0: array([82, 28, 61, 82, 71, 18, 23, 28, 45, 61, 39, 44])
1: array([45, 55, 61, 71, 66, 34, 34, 61, 55, 45, 50, 55])
2: array([72, 18, 72, 61, 71, 39, 34, 28, 50, 45, 50, 50])
3: array([88, 34, 45, 50, 39, 50, 71, 28, 61, 55, 61, 60])
4: array([39, 39, 50, 50, 45, 60, 44, 50, 77, 50, 72, 77])
5: array([50, 45, 66, 66, 71, 28, 34, 50, 45, 39, 39, 44])
6: array([23, 61, 56, 55, 45, 60, 55, 55, 66, 55, 61, 66])
7: array([34, 66, 56, 55, 55, 55, 55, 55, 61, 45, 61, 66])
8: array([29, 66, 13,  2,  7, 39, 87, 23,  0,  7,  0,  0])
9: array([34, 71, 39, 18, 39, 82, 50, 77, 39, 55, 45, 39])
10: array([66, 45, 82, 66, 77, 34, 34, 28, 34, 29, 29, 34])
11: array([39, 61, 34, 34, 23, 66, 71, 55, 55, 45, 55, 55])
12: array([34, 61, 45, 39, 39, 60, 71, 55, 50, 50, 55, 50])
13: array([66, 28, 50, 50, 55, 55, 61, 44, 61, 61, 61, 60])
14: array([39, 71, 56, 29, 50, 77, 39, 66, 61, 50, 55, 55])
15: array([66, 34, 39, 45, 39, 60, 61, 44, 61, 71, 66, 66])
16: array([34, 66, 50, 23, 34, 93, 50, 55, 61, 39, 66, 60])
17: array([66, 39, 88, 71, 77, 23, 23, 23, 18, 18, 23, 18])
18: array([72, 28, 61, 50, 50, 60, 50, 34, 71, 66, 72, 71])
19: array([45, 50, 39, 55, 39, 55, 44, 55, 66, 77, 72, 71])
20: array([61, 55, 56, 50, 55, 55, 61, 44, 55, 55, 55, 55])
21: array([66, 34, 82, 88, 82,  2, 12, 23,  2, 13,  0,  2])
22: array([66, 45, 88, 77, 82, 12, 18, 18,  7,  7,  7,  7])
23: array([72, 23, 82, 71, 82, 12, 18, 18, 18,  7, 13, 12])
24: array([50, 82, 56, 61, 66, 34, 28, 71, 45, 50, 39, 44])
25: array([61, 66, 29, 50, 39, 50, 55, 66, 66, 61, 72, 60])
26: array([13, 98, 18,  2, 18, 82, 55, 87, 34, 29, 39, 34])
27: array([61, 34, 45, 45, 50, 55, 61, 50, 61, 71, 61, 55])
28: array([66, 34, 82, 77, 82, 12, 23, 23, 18, 18, 13, 12])
29: array([66, 39, 88, 88, 82,  0,  7, 18,  0,  2,  0,  0])
30: array([61, 39, 50, 50, 55, 55, 61, 44, 55, 61, 55, 55])
31: array([39, 50, 61, 39, 50, 71, 66, 44, 61, 34, 55, 55])
32: array([50, 55, 61, 50, 55, 55, 61, 50, 55, 61, 55, 60])
33: array([66, 50, 56, 50, 55, 50, 61, 44, 55, 50, 55, 55])
34: array([61, 34, 29, 39, 34, 60, 66, 44, 55, 77, 61, 55])

array([34, 45, 29, 39, 28, 66, 61, 55, 66, 55, 66, 60]) 11 12 19 34 4
array([45, 50, 50, 61, 45, 50, 39, 55, 71, 71, 72, 71]) 19 4 6 32 25
array([45, 82, 39, 39, 45, 60, 28, 82, 55, 55, 50, 50]) 14 9 24 25 7
array([55, 28, 29, 34, 28, 60, 71, 44, 50, 66, 55, 50]) 34 15 27 30 13
array([50, 61, 50, 61, 50, 50, 39, 55, 71, 66, 72, 71]) 19 4 7 25 6
array([29, 50, 23, 34, 23, 66, 66, 61, 55, 55, 66, 55]) 11 12 34 25 16
array([66, 28, 61, 61, 66, 44, 39, 34, 61, 50, 61, 60]) 2 13 18 30 33
array([45, 50, 72, 82, 77, 23, 23, 39, 39, 39, 34, 44]) 5 10 1 0 17
array([55, 34, 29, 29, 23, 66, 71, 44, 55, 66, 61, 55]) 34 15 27 11 30
array([55, 55, 34, 23, 45, 82, 39, 66, 61, 50, 61, 60]) 14 16 9 11 25
array([55, 28, 23, 29, 23, 60, 71, 39, 50, 82, 55, 50]) 34 15 27 30 13
array([34, 50, 56, 71, 66, 34, 34, 61, 50, 50, 39, 50]) 1 5 24 7 32
array([50, 50, 45, 29, 50, 82, 39, 61, 61, 50, 61, 66]) 14 16 4 31 32
array([72, 34, 39, 45, 45, 60, 61, 44, 66, 66, 66, 66]) 15 27 13 34 30
array([50, 61, 50, 61, 55, 39, 44, 66, 61, 55, 55, 60]) 1 7 32 20 33
array([61, 23, 61, 77, 61, 34, 55, 28, 61, 50, 55, 60]) 2 13 30 33 18
array([50, 45, 29, 39, 28, 55, 71, 55, 50, 71, 55, 55]) 34 15 11 27 12
array([39, 77, 56, 29, 50, 77, 44, 71, 50, 55, 45, 50]) 14 9 16 12 7
array([55, 61, 29, 50, 34, 50, 55, 66, 61, 71, 66, 66]) 25 19 15 27 34
array([18, 93,  2,  2,  2, 34, 87, 39,  0,  2,  0,  0]) 8 26 11 9 12
array([72, 61, 34, 55, 50, 44, 50, 55, 66, 66, 66, 66]) 25 19 27 20 15
array([55, 55, 72, 61, 71, 44, 44, 39, 45, 39, 45, 44]) 5 10 1 33 20
array([82, 28, 50, 55, 50, 44, 66, 28, 61, 55, 66, 60]) 3 13 18 30 33
array([34, 66, 50, 45, 39, 60, 71, 61, 55, 50, 55, 55]) 12 11 6 7 32
array([82, 23, 34, 66, 28, 28, 82, 23, 45, 66, 50, 44]) 3 34 13 30 15
array([13, 82, 45, 23, 39, 60, 34, 93, 29, 45, 23, 28]) 9 26 14 24 12
array([34, 66, 45, 39, 61, 55, 23, 82, 39, 50, 39, 44]) 24 14 9 1 7
array([39, 39, 56, 61, 50, 55, 39, 44, 77, 39, 77, 77]) 4 7 6 19 18
array([61, 39, 82, 71, 77, 28, 28, 23, 39, 29, 29, 34]) 10 17 5 28 2
array([34, 66, 61, 61, 61, 50, 44, 55, 55, 39, 50, 60]) 7 1 6 32 20
array([50, 50, 34, 50, 39, 50, 50, 61, 66, 82, 72, 71]) 19 25 15 27 34
array([45, 55, 61, 55, 55, 55, 55, 50, 61, 55, 55, 60]) 32 20 7 33 6
array([55, 45, 50, 55, 50, 55, 44, 44, 71, 71, 72, 71]) 19 18 4 15 27
array([ 7, 82, 18, 23, 18, 60, 34, 98, 29, 45, 29, 23]) 26 9 11 12 14
array([34, 66, 56, 55, 50, 60, 55, 61, 61, 45, 61, 66]) 7 6 32 12 31
array([29, 66, 39, 34, 45, 71, 39, 71, 61, 45, 55, 60]) 14 16 6 7 9
array([61, 39, 45, 45, 39, 60, 55, 44, 71, 66, 72, 71]) 15 27 18 13 19
array([45, 45, 29, 39, 28, 50, 71, 55, 45, 77, 50, 44]) 34 12 27 11 15
array([50, 34, 66, 55, 55, 60, 39, 34, 71, 39, 72, 71]) 4 18 13 33 31
